In the rows, 128 means zero.
D: 3 groups of rows, each row roughly a mix of its group's hidden directions:
D (107 x 10):
[[111  94  73 123 156 143 109 117 150 128]
 [130 106 132 108 106  87 158 175 135 145]
 [ 97 155 116 139 143 126 128  69 146 151]
 [160 136 129 143 171 108  95 101 104 105]
 [171 127 105 182 100 126 127 143 134 118]
 [125 146 160 129  99 125 169 145 166 157]
 [ 95 130 122  90 179 134 131 143 154 110]
 [115 132 159 101 165 122 164 145 117 166]
 [151 121 165 160 118 113 154 158 136  89]
 [147 147 100 119  90 166 111 166 113 138]
 [ 80 104 127 154 123 130 132 174 106 145]
 [125 140 140 129 140 127  97 135 109  59]
 [155 144 136 176 101  99 105 141 155 116]
 [117 151 130 118  81 103 142  89  96 114]
 [ 89 125 102 136  92 140 143 162 147 160]
 [112 118 191 127 140 106 119 141 113  96]
 [ 89 103 129 126 147 151 181 146 115 140]
 [165 100 115 126 151 105 123  93  86 132]
 [146 113 171 137 134 157 145 126 100 173]
 [108 122  87 123 119 114 148  75 156 133]
 [133 115 124 150 124 112 115  70 112 170]
 [183 108 138 151 144 138  98 125 151 102]
 [113 158  83 146 123 132 162 163 130 105]
 [135  90 156 117  78 129 127 160 152 130]
 [110 173 154 134 126 136 101 103  94 158]
 [ 91 101  83 120 173 119 134 135 116 129]
 [ 70 129 113 154 147 126 131 155 102 150]
 [128 147 170 145 108 149  99 166 110 153]
 [144 166 161 144 120 130 176 111 153 138]
 [120 126 150 142 131 166 182  96 114 143]
 [170 157 112 150 127 102 129 130 124 177]
 [161  81 143 133 102 148 138 141 109  93]
 [148 112 102 153 148 133 121 137  81  87]
 [152 142 164 122 116 103  97  81 148 133]
 [159  83 114 131 130 163  96 157 135 114]
 [168 136 137 124 105 112  84 163 101 121]
 [114  88 112 132 149 160 165 155 119 155]
 [123 143 140 137  94 163 103 174 135 158]
 [155 114 127 156 107 108 169 130 147  84]
 [ 79 161 147 140 139 103 138 154 141 156]
 [ 89 116 169 108 157 100 142 132 145 103]
 [114 120 151 135 148  98 121 181 100 101]
 [118 156 168 129 139 107 117 102 117  78]
 [ 91  84 139 137 148 149 126 129  82 138]
 [120 125 118 122  78 121  85 125 168 109]
 [115 117 112 150 128 140 169 179  97 127]
 [137 132 141 113 138  82  79 110 125  96]
 [145 124  81 137 108 118 149 157 174 132]
 [159 142 125 164 175 126 143 111  92 126]
 [178 135 148 164 156 104 109 109 123 135]
 [106 120  91 126 177  92 118 121 128 101]
 [111 150 113 112 142  80 102  87 123 146]
 [114 153 188 144 124 135 104 151 111 146]
 [165  89 109 166 109 124 125 109 135 160]
 [125 141 160 169 133 118 159 136 165  95]
 [152 160 153 190 123 139 125 120 125 140]
 [176 115 130 178 102 121 129 112 111 143]
 [139  86 155 157 146 116 142 155 168 119]
 [185 118  92 153 101 145 131 140 119 129]
 [137 170  75 155 112 153 132 133 139 132]
 [108 140  80 140  86 135 126 146 160 147]
 [ 96  97 117  87 122 136  86 110 117 147]
 [108 150 141 137 182 147 130 148 168 119]
 [174 136 143 142 139 146 182 112 118 133]
 [157 153 144 157 162 124 119  96  88 132]
 [132 171 129 130 118 142 101 105  79 154]
 [115 189 142 122  90 106 128 110 120 126]
 [142 149 124 152 154 156 105  76 120 149]
 [102 114 150 139 145  97 126  72 132 153]
 [128 107  87 109  94 112 135 161 163 142]
 [141  87 116 118 113 166 112 166 112 155]
 [174 138 149 142 138 143 180 113 114 112]
 [ 94 131 147  92 125 109 100 108  87 150]
 [181 152 103 153 126 135 143 120 103  99]
 [133 106 153 150 123 156 174 132  93 100]
 [ 98 125 145  99  80 139 146 142 166 136]
 [108 139 111 127 137 155 125 131  74 172]
 [129  88 146 139 169 159 150 124 111 159]
 [ 85 152 155 139 143 101 100 123 121  91]
 [115 130 180 142 109 135 133  88 156 151]
 [139 145 127  82 173 113 155 154 116 143]
 [136 168  92 150 157 105 116 137  91 132]
 [132  64 110 115 155 105 130 112 145 140]
 [176  82  98 115 109 143 116 144 123 130]
 [151 122  84 128 128 109 150  75 116 113]
 [138 146  88 150 149 130 140  72 141 133]
 [ 93 146 155 114 137  82 150  93 133 121]
 [162 130 119 150 130 104 142  76  95 115]
 [129  70 154 115 141 143 134 165 107 128]
 [109 122 128 159  84 156 123  85 150 137]
 [125  92 107 123 132 110 172 154 156 159]
 [103 145 157 114 118  78 170 133 131 118]
 [122 107 102 154 164 117  91 140  90 142]
 [ 94 126 163 138 119 141 181 151 124 147]
 [108  77 109  99 128 116 125 169 134 107]
 [107 142 112 133 103 155 187 148 136 143]
 [137 119 105 145 118 196 131 155 118 134]
 [102 139 152 120 182 123 142 141 156  97]
 [151 134 100 117 152 143  98 105  85 159]
 [112  94 143 134 128 102 112  86 125 173]
 [ 91 158 144 109 125 126 101 111  84 104]
 [119 145 117 156 174 138 145 109 176 120]
 [158 106 141 172  90 133 137 150 124  96]
 [120 119  94 127  93 116 110 178 153 146]
 [155 137 151 118  77 115 128 118 158 164]
 [ 79 118 138 153 140 137 156 157 100 153]
 [102 153 126 134 153  81 175 119 129 127]]
which group is each row in? (one row of each group first):
[103 170 125 114  69 132 141 129 124 111]
(97)
[158 113 102 169  86 148 149 148 132 126]
(34)
[143 154  99 118  91 121  80 153 113 120]
(79)

[134  84 144 127 177 110 126 152 103 112]
(79)
[124  93 180 129 158 123 151 114 142 102]
(79)
[113 112 108 130 131 193 109 143 103 113]
(79)
[107 168 176 153 125 141 105 131 119 155]
(97)
[105 110 104 111 107 120 152 120 188 126]
(79)
[ 91 119  75 122 141 144 127 143 111 164]
(34)
[105 109 160  89 122  81 112 135 112 113]
(79)
[ 90 180 128 134 130 108 158 111 120 104]
(79)
[121 147 190 135 115 156 153 116 108 120]
(79)
